One vector is turned by the same rotation once a step. Each row is the vector after some number of steps, and that number follows the row.
The counts run from 0 to 432.
[118 169  92 125 102  93  94  85 159 114  58 133 107 186 144 119 134 107
  98 120 129 135 137 127  87 109 139 161 167 114 136 145 135 164 114 109
 186 138 183  96  87 118  97 154 108 124 133 129 126  99 144 140  94 118
 156 142 120 135 142 126 153 118 169 140 134 159  71] : 91
[126 164  75 154 117 109 115 146 142 112  73 106  91 172 143 121 157 123
 139 140 128 137 140 134  98 101 132 133 157  84  93 174 129 137 139 120
 170 112 182  83  87 106  78 180 118 134 116 158 149 110 124 138 105 118
 166 156 145 128 143  94 137 108 148 129 157 148  88] : 158
[129 148  91 130  92  66  96 104 145 121  69 110 113 150 166  89 137 121
  90 134 139 117 122 122  89  98 136 166 162 101 120 173 133 147 134 127
 157 118 160  74  76 107 119 146 121 150 104 153 136 110 136 131  77 105
 168 143 133 145 139 121 161 139 147 128 143 138  98] : 197
[132 152  79 158 101 104 116 146 155 124  60 107 111 176 152 136 135 117
 143 141 126 125 149 132 108 111 129 154 157  82 108 156 115 153 132 128
 152  93 169  78  94 115  95 181 114 132 121 153 144  91 132 137 111 115
 179 171 134 126 149  95 131 118 140 127 140 159  73] : 65
[121 164  73 155 103 108  93 134 154 131  53 118 115 170 160 134 118 106
 110 123 109 140 158 132  92 119 133 129 136  95 117 164 133 157 127 125
 166 120 181  87  99 120  74 162  98 128 139 146 155  90 119 127 113 125
 177 153 140 122 147 104 147 121 165 131 154 150  76] : 69
[121 159  86 151  87  88 103 103 145 112  60 129  96 177 147 117 127 133
 114 135 118 121 144 137  95 104 143 165 178  90 114 158 114 142 123 120
 148 136 186  87  97 121 108 156  91 137 114 134 141  98 114 141  94 120
 168 119 122 129 133 123 162 114 150 128 150 134  67] : 269
[138 172  94 123  86  73  90 119 160 126  74 122  91 134 147 110 134 120
  97 120 135 144 131 115  92 110 128 135 149 113 130 183 150 144 146 110
 171 110 160  92  74 135 101 149 127 140 108 136 142 107 134 121  97 123
 173 137 147 135 135 138 179 139 162 129 158 144  79] : 19
[114 165  72 142 107  97 115  97 158 109  80  94 114 183 140 129 149 110
 111 139 135 130 125 130  98 112 138 150 134 110 101 143 126 161 126 100
 170 125 170 100  84  94  98 172 112 123 122 140 131 103 137 138  84  99
 178 166 114 135 150 114 143 107 175 125 128 149  89] : 87
[120 147 102 154  99  76  99 130 147 104  57 120  99 148 149 108 141 103
 115 142 121 140 137 118  93  95 117 136 157  90 119 179 136 141 143 114
 185 124 187  97  89 125  99 152 128 138 124 144 171 103 115 142  88 115
 153 141 153 119 146 104 163 129 146 133 156 135  83] : 248
[124 138  73 134  84  94  87 114 167 117  66 128 128 170 169 129 119 108
 111 122 122 124 156 132  95 122 129 158 175 102 131 148 119 153 134 125
 151 121 193  94 104 119  94 159  98 145 119 151 144  88 125 148 121 110
 156 155 130 123 144 121 132 117 162 137 156 149  69] : 60
[125 154  70 131  88 101 122 113 147 126  86 100 116 168 159 112 144 132
 114 135 148 111 142 141  88 114 143 176 162  84 107 159 134 151 118 128
 150 121 165  69  69  96 102 169 114 144 110 149 122 110 141 134  99 100
 183 165 120 148 145 110 144 121 163 128 145 150  96] : 375
[125 181  63 136 109  92 113 145 150 132  86 100  95 155 144 133 153 123
 121 129 132 136 138 124 106 131 138 143 141  96 106 172 141 154 123 120
 141 106 154  74  62 104  83 179 116 129 112 151 132 112 132 125 108 122
 186 143 131 146 147  99 158 119 172 125 151 151  88] : 387
[115 180  89 136  92  84  99 117 141 136  54 114  96 167 147 135 129 116
 106 122 120 140 142 136 103  99 141 138 135 107 127 160 131 165 138  98
 162 123 154  87  86 121 101 171 112 114 137 137 128  96 137 111  92 129
 177 145 119 125 130 127 165 122 155 116 131 159  74] : 182
[124 180  62 132 108  88  91 136 153 137  78 114 101 163 166 133 137 131
 105 112 132 120 143 118 104 129 130 147 142 108 113 164 125 164 124 120
 126  92 160  83  79 102  86 183 113 125  97 159 116 118 142 139 108 125
 159 136 123 134 136 122 133 121 159 129 146 169  88] : 212
[132 147  67 131  89  68 103 113 169 109  94 105 109 161 155 107 124 126
 112 131 135 117 126 120 105 111 126 173 175 108 103 172 122 143 137 118
 141 125 175 100  72 121 117 152 112 160  94 130 135 106 130 144 104 102
 173 147 133 154 143 146 165 133 157 126 141 129  74] : 114
[112 160  77 147 105  73  96 134 145 110  66 113 105 139 159 110 138 133
 112 129 108 116 146 105 103 103 122 162 171 101 116 186 117 153 138 125
 141 111 184  86  73 109 106 161 115 150 105 164 146 119 118 148  89 115
 147 128 137 124 144 100 156 115 142 142 145 136  88] : 42
[124 154  87 127  77  77  94 124 169 113  89 126 112 166 159 123 135 100
 113 117 129 129 137 106  99 130 117 164 175 115 136 165 124 155 157 104
 165 118 190 119  87 120  95 172 120 145 116 139 135  99 136 161 118 111
 134 151 142 125 150 136 146 125 164 142 147 160  71] : 319
[130 151  98 147  71  92 122 116 160 113  74 118 102 159 149 109 157 117
 124 151 137 130 140 150  93  99 133 144 166  80 117 167 144 133 162 110
 167 135 164  96  89 116 119 166 120 153 119 149 145  95 125 138  93 102
 166 149 131 131 141 104 150 114 160 126 152 146  73] : 167
[139 161  85 140  96  89 103 129 152 136  81 113  95 169 145 111 133 121
 121 122 133 120 135 118  98 127 133 171 178  98 117 166 142 141 105 127
 161 112 167  74  76 132  91 159 117 135 111 134 141 106 131 128 119 126
 176 142 150 150 143 119 160 136 155 136 152 148  74] : 383
[124 153  86 138  89  80  90 132 171 117  66 109 118 132 167 107 143 125
 106 129 128 132 142 105  91 102 120 146 162  91 128 179 135 139 139 129
 142 106 170  78  82 106 116 154 108 163 105 174 154 102 124 142  92 107
 151 144 143 128 146 102 141 128 154 135 152 135  94] : 135
[133 148  99 136  91  85 101 113 160 122  64 114 114 158 147 111 128  95
 101 138 140 139 135 137  86 103 127 137 147 100 130 168 151 141 137 116
 198 124 177  79  94 119  93 145 115 135 125 134 156  98 127 132  98 113
 171 166 145 139 151 121 154 141 167 131 155 141  90] : 81
[120 151  73 142  96  83  93 123 170 102  69 123 118 164 167 119 112 108
  98 132 117 141 135 131  96  94 124 116 144 116 116 160 131 144 159 100
 166 120 189 109  95 124 101 150 108 132 115 140 160  95 124 146 104 102
 168 160 135 119 141 140 151 130 158 122 156 135  66] : 339
[129 170  80 132 112  80  92 105 147 110  80 124  82 155 153 106 143 144
  97 128 127 124 143 128  86 106 140 157 172 112 108 167 136 140 128 114
 161 132 178  86  74 118 100 148 107 141 104 138 131 121 124 135  92 113
 160 109 123 147 129 134 170 131 162 136 153 136  86] : 103
[106 164  68 140 120  78  93 137 143 127  64 108 107 158 167 124 109 108
 109 100 104 127 139 101 102 119 116 153 146 130 121 179 115 171 136 112
 157 102 182  99  80 109  82 159 115 128 112 148 141 115 134 142 106 130
 143 142 134 118 140 122 157 132 150 129 142 150  84] : 38
[131 130  86 149  77  69  96 135 166 108  84 119 117 148 168 104 128 108
  99 133 124 113 139 123  89 107 115 138 156  93 119 175 118 141 155 122
 155 111 183 105 100 112  98 160 105 155  92 149 158 106 123 153 107 111
 149 149 150 122 149 128 153 139 153 135 165 139  83] : 51
[132 147  74 140  96  91  90  98 153 121  84 114 122 184 169 115 122 100
  81 130 128 113 131 143  78 113 138 148 138 105 113 154 129 148 116 115
 170 126 181  97  97 108  87 156 107 134 101 125 136 107 125 146 105 111
 167 153 121 143 148 137 149 137 177 119 160 151  85] : 370
[123 187  67 135  99  87  91 123 176 131  94 113  92 167 148 136 152 119
 106 127 137 143 135 117  97 132 142 126 127 109 122 164 140 160 127 108
 142 116 167 105  81 111  85 178 102 121 105 131 131 111 126 138 107 117
 171 131 129 138 145 128 158 125 192 126 153 152  73] : 389
[123 177  63 127 118  87  81 112 160 134  71 113 114 178 158 133 124 120
 100 113 120 138 137  98  96 133 139 156 144 121 126 160 130 164  91 127
 152 108 167  84  83 106  82 157 100 126 108 140 135 103 131 131 104 125
 168 133 137 147 147 123 156 135 172 139 149 153  90] : 297
[113 166  61 145 127  84 105 142 163  94  73 105  89 154 149 124 146 141
 131 134 118 126 136 105 114 102 125 134 161 107  88 175 114 152 146 112
 144 110 187 102  79 110  95 170 112 136 108 160 142 119 121 152  89 106
 153 137 131 117 142 108 143 110 153 125 137 140  84] : 417
[125 164  72 136 104  64 116 124 175 109  89  82 103 148 143 117 146 121
 116 131 140 135 118 109 116 103 124 141 133 115 112 162 131 160 149 106
 144 114 157 103  59 108 108 170 123 143  98 143 139 106 139 139  89  96
 177 151 128 134 145 127 166 128 173 109 131 134  86] : 24
[126 160  90 157  89  85 118 121 132 128  56 119  89 159 155 112 139 135
 118 137 123 120 142 149 101  88 147 159 158  83 100 168 120 142 141 120
 147 124 164  77  95 113 108 174 107 139 111 146 131 106 124 123  91 118
 180 129 117 130 127 103 159 109 142 130 143 147  76] : 271
[119 172  77 142 102  91 110 111 155 116  63 108  99 185 138 131 145 134
 123 131 126 144 137 139 114  95 148 150 148 105 108 142 118 167 125 105
 145 125 157  97  84 113 105 179 110 113 122 136 130  89 130 132  84 107
 180 144 110 132 135 117 151 110 158 117 122 146  69] : 180
[122 179  89 145  83  78  92 111 151 128  55 119  95 181 147 135 131 110
 102 127 115 137 138 128 103 107 138 139 141 106 136 158 126 162 130 103
 168 128 157  99 101 128 101 170 111 113 122 121 133  93 128 126  89 130
 170 138 121 125 136 132 168 126 166 129 136 154  67] : 183
[113 171  66 138 104  86  89 131 157 105  77 119 105 160 164 126 138 119
 102 131 114 119 142 114 106 109 125 117 135 114 107 161 114 152 160  97
 138 115 187 122  91 102  95 174 103 131 105 149 141 113 118 154  88 109
 147 132 115 109 132 122 143 114 170 118 152 146  81] : 420
[105 176  76 122 111  81  90 136 157 123  65 115 104 161 160 129 126 110
 116 107 120 139 140 104 111 110 121 141 146 124 121 168 117 175 147 103
 166 100 178  97  76 116  91 165 123 121 123 150 137 103 146 143 101 121
 144 150 129 127 137 119 139 122 149 135 130 166  79] : 410
[127 171  77 143 108 109 102 122 162 111  68 114 108 165 148 130 165 122
 113 144 137 148 142 136  93  94 149 116 130  82 113 147 139 145 137 115
 157 115 166  81  95 111 100 169 112 125 117 164 144  83 131 138  84 100
 179 159 122 130 142  98 134 115 169 119 142 151  88] : 76
